Here are some points, each followed by its number:
[30. 21. 1. -4. -17. -27. -16. -34.] 0
[-26. -22. 8. 46. 29. 14. -14. -31.] 1
[12. 7. -13. -38. -15. -8. 11. 26.] 2
[46. -17. -23. -50. -17. -44. -33. -39.] 3
[9. -17. -2. 7. 10. -2. -10. -36.] 4
[61. -16. -15. -47. -16. -26. -15. -40.] 5
[-23. 17. 13. 43. 11. -1. -12. -31.] 6
[-22. -24. -14. -37. 0. 40. 36. 96.] 7
[-19. -14. 4. 51. 29. 14. -13. -28.] 8
[-23. -21. -14. -43. -4. 32. 50. 103.] 9
[65. -10. -10. -39. -17. -28. -19. -35.] 10
[-39. -25. 21. -28. 12. 57. 22. 14.] 11
[33. -10. -3. -1. -1. -14. -13. -34.] 12
[-23. 4. -15. -20. -5. 19. 12. 24.] 13
[-26. -26. -6. -41. 4. 50. 28. 89.] 14
[-28. -18. 9. 32. 22. 15. -8. -19.] 15
[-25. -22. -15. -43. -12. 13. 52. 124.] 16
[-14. 63. 15. 24. -14. -26. -15. -37.] 17
[-19. 13. -1. -14. -11. 5. 22. 56.] 18
[-21. -12. 9. 49. 24. 12. -10. -28.] 19
New points follow, each followed by the numbers of its three nearest points above by angle, smallest number first.
[-18. 59. 25. 54. -10. -26. -14. -37.] 0 6 17
[-16. 63. 17. 28. -14. -26. -15. -38.] 0 6 17
[19. 37. 3. -5. -13. -27. -15. -36.] 0 12 17
[-1. 54. 5. -5. -15. -26. -16. -38.] 0 6 17
[33. -9. 0. -6. 0. -13. -13. -34.] 5 10 12
[29. 25. -7. -28. -16. -28. -15. -37.] 0 3 10
[-22. 15. 15. 51. 11. 1. -19. -31.] 6 8 19
[28. -18. -4. -9. 3. -7. -16. -35.] 4 5 12
[25. -18. -7. -12. 0. -11. -12. -37.] 5 10 12
[-22. 17. 12. 40. 11. 1. -17. -34.] 6 8 19
[5. -3. 2. 10. 9. 0. -16. -34.] 4 8 12
[-20. 31. 13. 39. 2. -10. -13. -35.] 6 17 19
[28. 20. 4. -2. -13. -25. -16. -36.] 0 10 12
[-16. 64. 18. 34. -13. -26. -15. -37.] 0 6 17
[8. -9. 3. 21. 11. -7. -17. -32.] 4 8 12
[28. -11. -15. -41. -18. -9. 11. 25.] 2 5 16
[-21. 31. 26. 75. 1. -20. -15. -37.] 6 17 19
[-26. -23. -7. 15. 19. 25. -1. 6.] 1 8 15
[30. -9. -5. -8. 4. -8. -13. -35.] 5 10 12
[-24. -16. 3. 19. 13. 20. 10. 22.] 11 14 15
